The rows of Y fall into 3 groups, and each row is roughly a mix of its group's hidden directions; one row fits no group.
Y (68 x 10):
[[-66.5   7.6  11.6   7.5   1.1   9.9  21.2  22.4  12.5 -12.8]
 [ 28.7 -11.9 -12.5 -13.1 -26.4  18.0   6.1 -45.8  15.1  36.9]
 [ 57.7 -17.2 -18.7 -14.4 -33.5  12.5 -12.0 -12.3 -15.1   6.9]
 [  2.4 -14.4 -25.0  18.3  57.5 -20.3  -9.6 -21.0  20.5 -13.9]
 [-42.3   2.4   2.9 -28.6 -16.6  15.5  -3.0  30.2  44.0  -6.9]
 [-44.4 -23.0  -3.1  16.8  32.4 -16.4   5.6  28.7  23.3 -23.1]
 [ -3.3 -14.8  -9.9 -23.7  -6.5  26.1   0.4 -19.1  60.8  19.0]
 [-37.6  11.2  19.3  14.3   4.3 -36.5 -27.4  11.9  27.9  30.0]
 [ 54.5  13.5 -38.0 -13.4 -10.1 -12.3   4.1  -0.2 -16.4 -27.1]
 [-63.2  -2.2   6.4  -6.0  -2.8  24.8  25.3  15.5  19.1  -9.8]
 [ 42.9   5.7  -8.0   4.5 -31.5  18.3 -20.5 -36.8  -8.1  30.2]
 [-39.0 -18.6  20.1   4.2  34.8 -13.8   1.2  44.7  -4.9 -18.0]
 [-20.6   0.8  -0.8   6.9  39.7  20.7  24.3  17.5  33.8 -39.0]
 [ 56.5  -0.2  12.1 -32.5   4.8  -0.7 -11.7 -23.6  -3.4  30.2]
 [ 43.4  30.1 -10.7 -22.6 -37.4  15.3   5.4 -18.0 -24.9   4.7]
 [-14.5 -24.8  -4.3  29.1  40.0 -22.1 -22.9  11.2 -27.4 -29.3]
 [ 33.8 -18.9 -12.7 -15.2 -18.2   7.9 -13.4 -41.9  16.1  39.6]
 [ 31.2 -57.7   4.6 -15.0  14.3   1.3 -20.5  -3.6  19.5  21.6]
 [-56.1 -17.8  -6.3  -1.8 -14.8  29.1  22.1  19.9  17.7 -16.2]
 [-42.5  -2.4 -22.3 -11.2  -2.7  16.5  20.2  23.1  25.3 -41.8]
 [ -5.3  22.8 -41.8   0.6 -33.6  38.8  15.6 -22.9  16.5   8.4]
 [  6.3  -0.5  10.4  30.4  38.9 -41.4 -29.7  12.4 -25.9  -5.4]
 [-37.1  11.9  13.7   7.1  19.9 -17.9 -11.1  49.6  -4.3 -31.0]
 [-15.6   6.5  15.3  28.2  39.1 -38.1 -23.7  28.3 -13.2 -14.4]
 [ 61.6 -22.4  -9.8  -5.2  -8.0  -1.2 -24.8 -22.6  -9.3  18.5]
 [  9.0  27.6  34.1 -12.8  15.0 -33.7  32.2   0.4   0.8  38.4]
 [  3.9   1.4  -9.2 -26.6 -51.4  30.6  22.2 -23.6  10.3  22.2]
 [-38.4  12.9  13.6   3.1  11.8 -15.7  -9.0  51.5  -8.5 -31.9]
 [-15.2   1.8   7.9  -8.2   3.2 -23.2 -31.6  49.3 -31.5 -26.6]
 [ 29.6  28.0   3.6  13.8  10.3 -26.2  11.3 -34.2 -18.8  41.7]
 [ 38.3   3.9  39.1  -1.3   6.5 -26.4  -9.7 -10.6 -18.0  42.0]
 [-11.7  25.6  -1.8  17.3  57.6 -36.3   0.0  -7.0   8.3 -13.8]
 [ 42.4  -3.5  30.3  -2.5 -16.4   2.1 -23.8 -12.8 -13.3  46.1]
 [ 50.7  -4.9  -8.2  23.8 -28.2 -16.2 -28.4  -3.6 -30.1   5.8]
 [-27.8   8.9  13.5  27.7  47.3 -19.8  -2.7  28.4  11.1 -25.9]
 [ 33.6 -10.4 -11.5 -26.7 -38.1   6.2 -13.1  -2.7 -47.8   1.5]
 [-24.0  -6.9  -6.8 -39.7 -22.3  30.7   1.2  17.6  44.6  -6.9]
 [ 16.6   6.2  29.8  -1.7  49.2 -43.0 -14.8   4.1   6.2  16.9]
 [-61.5  -8.6  27.7  -1.3  -6.4  16.3  14.5  25.2  15.6   5.1]
 [ -4.7  19.5   7.0  14.4   4.4  25.8 -11.0 -59.1  -2.8  32.7]
 [ 18.8  -1.6   5.1  18.6  -5.6 -30.6 -22.3 -35.2  -4.4  50.9]
 [ 62.6  -5.9 -16.9  11.2  -3.1 -20.8 -25.6 -13.9 -19.6   2.5]
 [ 19.3   2.8  14.1  28.4  31.9 -31.7 -13.0 -14.2 -36.8  30.1]
 [-18.5 -46.2  34.4  -3.7  -4.8  -6.7  -9.5  42.0  13.7  15.9]
 [-10.3 -10.9  25.5 -30.7 -35.8  42.4   7.8  -5.8   4.2  32.1]
 [-52.9   6.1   1.5  12.3  33.4  -3.5  24.6  36.1  -2.7   3.1]
 [ 11.9  -0.3   9.7  29.8  32.4 -42.8 -30.5   7.1 -32.5   1.1]
 [-61.1 -14.8  15.7  -7.9   3.2  21.5  19.2  18.8  24.2  -0.6]
 [ 38.3  -5.2  -4.3  25.9  10.2  -8.7   6.0 -50.7  -9.6  31.2]
 [ 30.9   6.5 -36.5  -9.5 -26.7 -11.2 -19.1 -36.5  -8.8  31.8]
 [-41.7  12.2 -27.3 -11.6 -10.8  24.6  31.2  15.3  28.8 -22.7]
 [ 10.8 -30.9  14.2  44.1  12.6 -28.2 -38.9   0.6  -5.6  17.9]
 [-33.0 -23.2  32.9   1.4  20.0   5.8 -10.2  51.6  -6.3   9.2]
 [ 25.9 -28.6   4.2 -12.0 -44.8  34.3 -12.3 -14.2  -7.5  28.3]
 [ -2.0  -8.2  35.3  17.9  37.9 -28.7 -10.1  18.9 -29.2  28.6]
 [ 38.1  15.0   5.0 -25.9 -40.9  25.9  -0.1 -20.9 -19.3  22.6]
 [-45.7   2.9 -18.1  -8.9 -13.3  18.9  32.0  26.2  10.9 -34.3]
 [-59.9 -24.0  16.2   4.2  17.0   9.6   9.7  19.5  27.3  -0.8]
 [-13.5   2.4  12.9  21.7  39.6 -36.1 -29.0  32.3 -12.1 -17.8]
 [-10.6   3.9  14.2  35.9  48.3 -38.1 -21.0  13.0   0.5  -4.2]
 [-50.5  -8.3  -9.6   6.0  27.4  -3.2  14.2  33.8   4.8 -34.1]
 [  8.3 -15.5  23.4  26.5  37.6 -30.1 -24.1   6.1 -36.6  14.3]
 [-47.4 -12.6   1.3  -9.3  13.1   5.9  12.8  42.0  16.6 -33.8]
 [ -4.8  -4.8 -13.2 -41.6 -35.3  43.0  19.2  11.7   8.8 -20.3]
 [-11.8 -14.1  30.7  17.7  44.0 -31.6 -10.0  25.2 -26.6   8.3]
 [-20.2 -29.7  37.2   4.1  16.5   6.0 -23.6  46.5 -12.7  12.7]
 [-56.1   1.4  -1.4   5.2  24.4   5.9  23.3  40.3   5.6  -6.1]
 [ 20.8  -8.9  34.3  17.6  23.0 -22.2 -22.8   2.4 -32.6  37.8]]
Here is one row of each group, with its name. Which group are the others in?
[-12.4   1.4  13.2  29.7  48.8 -35.7 -24.7  21.1   1.5 -10.8] -> N
[-27.5   2.2 -38.2  14.9  24.2 -15.0  14.5  -5.5   0.0 -50.4] -> Z
[ 47.2  -2.4 -28.0  22.5 -32.8  -2.3 -20.3 -14.2 -28.2  -5.3] -> V

[  5.9  64.7  -9.3 -10.3  20.2 -12.8  19.1 -18.0 -11.1 -15.4] -> V
[ -9.5   0.4 -29.1  20.9  27.0 -33.9   6.1  26.8   3.8 -44.9] -> V
[-21.1  25.6   9.6  10.7 -13.4  -0.3  28.5  28.2 -44.9 -30.5] -> N
[-34.0  10.4  -1.6 -19.0 -17.0  35.2  34.5  17.7  29.8 -22.1] -> N
[ -5.3  37.1  12.0 -23.9 -48.5  26.6  20.9   4.1 -19.6   5.3] -> V
[-50.4   4.8 -20.9   0.8 -19.8  29.8  28.2  10.5   8.3 -28.0] -> V
